rotation ticks, each row followed by its count of ticks:
The counts run from 0 to 221.
[ -6   2 -25   7  -8  -9  -2  11   2 -13 -21   1   2  -5   0   3 -11   7
  -9 -15  13   2  11   2   7  -9   3  13  -3 -12 -27  -3  -5 -16 -14   8
  26  -2  26   4   1   5   3 -12  33   6  11   1  -9 -16  14   6   9 -10
  10  23]
188
[  8  -2  -8   4   8   6  12   5  -1  31  12  -6 -10  -6  -3   2   1   2
  18  10  10  13  -9  25 -11   6  12   7  -8  14  24  25  -9  16 -12 -15
 -10  11 -13  -1  27 -24  14  11 -33   6 -10  -5  -7  -3  -2 -10  -3  -1
  -2  -5]
64
[-16   1 -20   9  -6 -10 -13   8  -6   1  15  -9   3   1  -8 -10  12   9
 -23  11  -6  15  14  14  18   1 -18   4 -11  -2   5  11   9 -26  36  18
   1   8   8  10  -1   5 -12  -7  -3   9  -8 -18  -9  -1  11  12 -11   3
  13 -22]
89
[-10   6   1  10  -4 -15   7   1 -25 -18  -3  10  -3   0  -4 -10  14  -1
  -2 -10  19 -14  -3 -20   3  -3  10  -5  -7 -10 -23   4  11   7  16  20
   4 -11  20  11   2   4   7 -15  27  13  14   5  -8  -5   2  24   8 -16
  -1  19]
110
[-13  -1 -32  13   2 -24   1   3  -5  -9  14   3 -10  -6  -4  -9   4  -1
 -19  12   1   7  -4  20  12 -10 -10  11 -13  -3   3  11   0 -20  17  18
  10  -2  19  21  10  -3  -1  -8  -6   5   1 -24 -22 -15  18  21   3  -7
   6  -5]
178
[ -8   4  20 -31   3   1  -3  11  -5 -11 -11   6  -2 -14   1  10   6  22
  18   3  32 -14   4  -5 -20   4  12   1  -5 -12  15  13   0  14 -11  -1
 -12   3 -12  -3   9   5   4  -8  -1   3  -2  21  -1  -4 -27 -10  -2  -5
  -5   9]
212
[ 10   0 -23  21  21  11  -7   8  -1  11  21  -7   3  -6  -8  -6 -14   0
 -12   6 -10  14  15  10  11  20   6  13 -12   8 -14 -10   3  17 -17   6
   0  18  -3 -12  -2  -1 -16   9 -23   7 -14  -1   4 -21  12 -18  -5  -7
   6 -17]
76
[-22   3   3  -2   1   0 -22   5  -2 -23   2  -1  -5  -7   0  10 -18  14
 -15  -8  -2   3   3 -29   4   4  -4   4   3  12 -32 -10  12   2 -11  27
   6   5  12   0  -9  15 -14  -8   4  -6 -10 -13  -8 -20  11   4  22   5
  -7  23]
17
[  2   2  21 -32  -5  -5   8 -14  20 -24 -13  12 -10   3  15  14 -11   2
   0  -8   7  -7  -9 -14 -17  -5  -6  10 -15 -10  11  -4   6   8  -9 -14
  -1   4 -13  11   0  19  15  26 -13   0   6  -2  -6   8  -5  -6  20  -9
 -14   5]
126
[-27  -1  -8  -2  -4   0   5   7 -15  -2  -5   2 -12 -16   3  11  13  14
 -11   7  -3  26   2 -21   7 -26 -24   5  -7  -9  -4  -5 -15 -19  20  12
  13   2   0   1 -14  15   2   2  -6 -19  -9   3 -12 -13  12  17  -9  -5
   9   4]
12
[ -2  -7  11  -7  -7 -17  -9 -21  -6 -11  -1  13  -3  16  14  -1  -1  21
  -6 -14   7 -16 -15  -9   3   4 -12 -17   0  15 -17   6  22  -5  12   2
   6   0  15  10   1  -1  -9  -3   9  -3  17 -22  11  19  22  10  11 -11
  -8  19]
28
[-25   6  -1 -21 -19 -15  -3   3  -4 -15 -20   6  -3   7  13  -1  14  17
   7   1  23 -18  -2 -12  -4  -8   7 -11  -3   0  15  10 -14  -9  24   0
   2 -17   1  13   4  18   6 -20   1  -2  13   2   6  13 -10  10  -3   1
 -17   9]
33
[  9  -4 -18  29  31   5  -5   2   0  10  19   1  -1   3 -20  -2  -8 -11
 -19  12 -26  11   7  13  20  19  13  -1  10  18 -20  -8   8  13 -10  14
  -9   1  11  -7 -12 -11 -17 -12 -10   1  -9  -7   5  -7   5   2  -1   1
  -7  -5]
165
[  7  11  19   0  -5   1  22   5  12  15  19 -18  -7  -2   5  -1   7 -12
  27 -13  -1  13 -19  15 -11  -9  -5   0   2  -2  17   8  -1   1  -1 -18
  -5   1 -21   7  15 -32  21  12  -1  14 -10   2 -12  14   6   3   3   3
  10  -7]
61
[  6  -5  30 -25 -12  -3 -10   6   2 -13 -10  -3   5  -3  11  18  13  19
  26 -15  23 -14  -5   4 -17   1 -17   1   6 -15  10  10  16 -15 -12   3
   4  -2   4   4   6  -9  14  -4  26   4  -2  -2 -11   8  -6  -6   5  -1
  12  10]
208
[ -8 -12 -11   0   6 -18   0  -1 -10   0  13   1   8  -5   3 -16  18  -4
 -24   7 -16  10   3  -1   4 -10 -35  14  13  -1   3   3 -13 -30  19  11
  10  -1   0  -3  -7   2  -3 -25 -11 -18   6  -7   4   0 -11   5 -10  21
   2 -14]
92
[ -6  -8 -11  19   5  -6 -17  17 -12   5 -10   0  -7 -10   0  10   5   7
  -6  22   6  13  17   4   8 -14 -15   9  -3 -20 -10  -5   4 -23  -2  18
  16   7  19   6 -11  22   4 -19  -7 -17 -26 -11  -7 -15  14   9   0   3
   7  -3]
10
[  7   8  15  -1  -5  -1  -9  -1  10  14  16  -6   4  15  -2  -1  -1   1
  10   7   7   6   5  14  -4  12   6  -2 -14  -7  25   1  14  15  21 -10
 -23  11 -26  10  -9   4  -5  12 -24  17 -16   0   6  23   1 -13  -8  -9
  -2 -24]
146
[ 12   3  -6   2  10  12  -1  12  21  20  -6  -5  -7  -4  -9  11 -17  -4
   9  26  -3  10  12  30  -8  -1  12   8 -12 -11  24   3  -8  -5 -17  -7
  -7  15  -6  -5  -2  -3   8  17 -18  -6 -23  -7  -8  -5   7 -15  -4   8
  -4 -25]
67
[  1 -16  17 -17   2  -1   4   0 -14  -5  -2  10 -10 -15   3   8  20  22
  25   0  27 -19  -5  -4 -17   5 -14   6 -14  -9  22  22  -1   8 -13  -3
  10  -3  -6   6  27 -21   0  -2   9  -9   8   5   3 -10 -14  -9 -10  -6
   7  10]
210
[ 11  -2 -17  31   4  12  -5  14  -6  15   6 -18  12   5  -6 -12 -14 -13
  -4   8 -18  10  25  13  17   5  -6  -5  -4 -18 -12 -18   1 -14   6  -3
   5  12   0 -12 -17   7  -4   6  11  -5 -18  10   5   3  19  -6  -9   4
   6 -20]
79
[ 20   0  35  -8  16  10   0  -4   5 -14  -1  13  -2 -12   2  13   7  -6
  21   2   2 -24   7   1 -10   7 -10  -3  -3 -33   3 -26  16   7 -23 -10
   1  -6 -12  -5 -12   4   3  15  16 -12 -12  13   0  11  -6 -10  -2  -4
  -2  -2]
217
[  0   9  -3  -6   0  13  -2  15  18  20   2 -16  -5  -6  -7  15 -14   1
  15  10   8  20  10  30 -13   4  21   7 -12  -3  16  11  -4   7 -16  -7
 -22  16  -9  -2   1  -4  16  14 -22   6 -19   3  -9  -4   0 -12   3   1
  -4 -15]
66
[-17 -18 -13   0  11 -13 -13   6  -3 -12  18   9  -8 -10  -5  19   8  27
 -24  -5  -4  16   5  11  14   4 -13  11   1   4 -14   4   4 -16  -6  21
  10   0  26  13  -7   1 -17 -19  -3  -1   9 -19  -7  -7   1   7   1 -14
   8   7]
97
[  4  11  28 -22  -5   0  -1  -4  28 -25 -11   9  -3   4  10  14 -16   1
  10  -7  12 -16  -1  -7 -15  -4  -4  11  -5 -20   9 -17   2   7 -18 -13
   5  -3  -9   5  -5  11  15  15   9  -5  -3  -2 -13   2   2 -12  18  -6
 -10  12]
127
[ -5  11   5  -3  -2  15  -2  13  18   6  -1 -22   0 -19  -5  -1 -11 -15
   8  -1 -14  15   8  15   3  -9  -8  12  -1 -11  13 -17 -10 -11 -14 -11
   0  10 -21  -7 -13  -9  10  24   3  -6 -27  14 -18  -4  13 -10  -6  16
  16 -20]
70
[ 28  -1   9 -10   8  13   8 -21  23   4 -19  24  -5   4   3  15  -8  -9
   3   6  -5 -21  -6   1  -9   6  18 -11   4  -5  17 -14   5  14 -16 -23
   2   0   1  -5  -5   7  -6  18   7  -9  14   3   8   7  -9  -6   0 -12
  -5   5]
47
[ 11   1   0   1  -3   6   8   1  -9   9 -10  13  -4  -2   9   6 -10   7
  22   7  19  -7   2 -10  -9  12  14  -7 -22   2   6   1 -12  37  -9 -21
   7   2 -15 -10  12   3   3  19  -5   3  10  18  17  -7  -5 -26  -6 -20
 -10  14]
133
[  0  -2   5  -8  11   4  -9  14  10  20  13 -15   1  -8  -8  12   8   0
  19   1  -6  12   2  24  -2   8  -3   2  19  19  14   1  -5  -2 -21 -16
 -10  -7 -18 -14   1 -24   3 -15 -18 -13  -8   3   5   7  -7 -16 -16  27
   5 -11]
152
[  6   4   6 -21 -20  -3  -2 -18   0 -16  -6   1  14   9  15 -12 -10   6
 -27 -28  -2  -6 -10 -25  -6  -5  -1   2   6  -2 -15  -1  11  -4  12  17
  11  16  10   3  -1  13 -15  10  20  12  13  -9  -3  -9  -9  -1  21  -7
  -1  13]
195
[ 10  -6  11 -14  -7  -2  -1 -22   0  -8 -18   6   7  20  26  -4  -8  -3
  -3  -7  11  -9 -11 -16 -19 -18   4  -3  17  -6  -4   2   4  -6   6   7
  -6   3  13   4  -4  20  20 -15  -2  -8  19 -13   8  13  -8  16  26  -3
 -19  20]
115
[  6   0 -10   3   2  12   6  -2  16  16   9  -4  -7  -7  -3   5 -11  -8
   5  26 -16  13   2  26   1   2   1  11 -11 -11  24  -1  -2  -3   2 -11
  -2  14 -12   2   1   0   0  38 -19  -2 -25  -4 -16  -4  11 -12  -7  -3
   9 -29]
68
[ -4   2  31  -2   8  16   5   6 -17  -4   7  -8  -6 -11   1  11  11   2
  34  -8  11  -9  -8 -14 -10   9   6  -8  -4   1 -15 -13   8  31 -25 -10
 -12 -11 -16  -8  -4 -17  12   9  17   7  -9  25  11  10  -8 -12  -1  -3
   5   8]
220
[ -5 -11   0  -7   7  -2   0 -19   2 -21  -4  17   2  -7  12   5   3   6
 -27  -7 -19   0 -14 -26  -1   2  -1  -4  17  11 -11  -8   1   3   3  23
   8   2  17  -1  -2  15 -23   5   6  -2  20  -4  -6 -14 -13  14   9  -9
  -2  18]
105
[ -4 -11 -11  10   4 -11   2  -7 -28  -9  -3  12   2  13  11 -18   4   2
  -5   5   1 -12   3 -37   9 -12 -15 -13  -1  -6 -14 -11 -14   3  19  -2
  22  -7  -1  -5 -10  28  -2 -12   5 -18  16   1  21  -6   4  10  -9   2
 -14  14]
23
[ 15   9  23  -1  -9   4   4  -5  18 -10 -17  -1  -1   4 -12   6   3 -16
  29  -9   0 -20 -12   4  -2   4  21 -20   6  -8   2  -7  11   8 -21 -18
  -9 -10   1  -5   8 -21  -1  14  32   9   4  16   0   7   1   0   2   2
  11   5]
50
[-10   0  -7   3  10  15   2   8  13   4  19  -2 -10 -16 -18  17   8   0
  -7  21 -24  18  13  16  16  10   5  -2  -1  -9  17 -13   0   0   2  -4
  -9  -1  -9  -1 -17  -2 -22  19  -2   1 -18  16 -14   7   9   7 -16  -7
  15 -27]
158
[-15  -7  -1  -7   7   3   4  -2  -3 -16 -19   7   8 -14   6   4   2   0
 -19   5 -10   6   4 -22   4 -15  11   1  27  -2  -7  -7 -15 -15  -4  21
  11  -5  11 -15 -17  17  -9 -17  13 -16   9  11   2 -11 -19  13  -2   5
  -2  11]
103
[ -3   8   7  15  -9   2 -12   9 -10   9   2 -17   7  -3  -8 -10  13 -21
  -4   8 -12  14  15   1  -4 -19 -16   1   6 -17   0  -2   9 -24  25  22
 -14   6   3  -8 -12  -3  12  -5   2  -1 -25   0 -15  -9  -6  12   0  12
  17 -11]
1
[-13  -8 -29  -5   4 -13  12  -2   2  -8   4   3   1  -8   8 -18   1   2
 -31  -3 -10  14  -2 -12   4 -23 -12  21  12  -1   0   0 -29 -18  14   3
  25  -3   1   3   0  13   7  -9 -20 -12  18  -3 -14 -12  -3  13   9   2
 -11   2]
182
[  1  10 -17  26   2  11  -5  17   2  14   9 -21  10  -1  -8  -2 -11  -4
  -9   1  -6  20  28  13  19   8   9   2  -9 -16 -16 -19   8  -3   5  11
  -8  17  -1  -8 -22   7  -6  10   5  16 -21  11   0   3  18  -7  -8  -5
   7 -20]
78
[ 10   3   4  15  -1   0  -4  -2 -15  15   5 -16  12  -1  -5 -18  18 -29
  -8   9 -16  10   6  -1  -1 -19 -29  12  11 -10   1  -2   0 -26  19  21
   3   8  -1 -10  -1   0  15  -9  -3 -14 -21  -9  -8 -11  -7  13  -4  23
   9 -16]
2
[  1  14  17  -7  -7   0  18  11   2 -15  -3   4  -9 -11  -1  11   4  15
  20 -14  19 -13 -12 -17   3   4 -10   1 -17  -4  -5  -8   0  23 -18 -25
  12 -10 -19   6   9 -11   6  18  10  11   5  14  -4   3   8 -10   2 -13
   6  17]
130
[ 19 -17  22 -25  -4  -2  -4 -25  -1  -1  -2  12   1  11  20  10   7  16
   5 -10  10 -11  -7  -3 -21  -7 -26   0   3 -19  16  10  13  -9  -7   1
   9   8  10   8   7   3   2  10   7 -11   9 -21   1  13 -11  -7   5 -10
   6   7]
206
[ 12   6   7   4  -2  -2   6   9 -12   3  -9   8  -2   0  -4   6  -8   0
  23  -3  23 -19   0  -7 -14   7  11  -2 -18   4   1  -2 -17  33 -27 -27
  13  -7 -18 -10  12  -2   4   4   0   1   4  21  14  -7  -4 -27  -6  -3
  -8  16]
132
[ -3   3  -9  25  25   8  -5   9   0   8  19  -4   3  -5 -24  -2 -10 -14
  -9  -3 -15  12   8  11  12  15  16   0  17  18 -22 -13   8   8 -15  12
 -18  -5   5  -5 -12  -8 -13 -14  -9   0  -9   3   1  -7  -4  -1  -2  12
  -6  -7]
164
[ 22   0  19  -1  -1   5  13  -8   7  18  21  -7   0   9  -2  -4   9 -16
  19  -1 -13   0 -16  20  -6  -3 -14   1   0  -5  17   3   2   5   5 -24
  -3  -5 -19   8  11 -27  19  22 -10   3  -9  -5  -3  19   8   2   2   1
  11 -12]
60
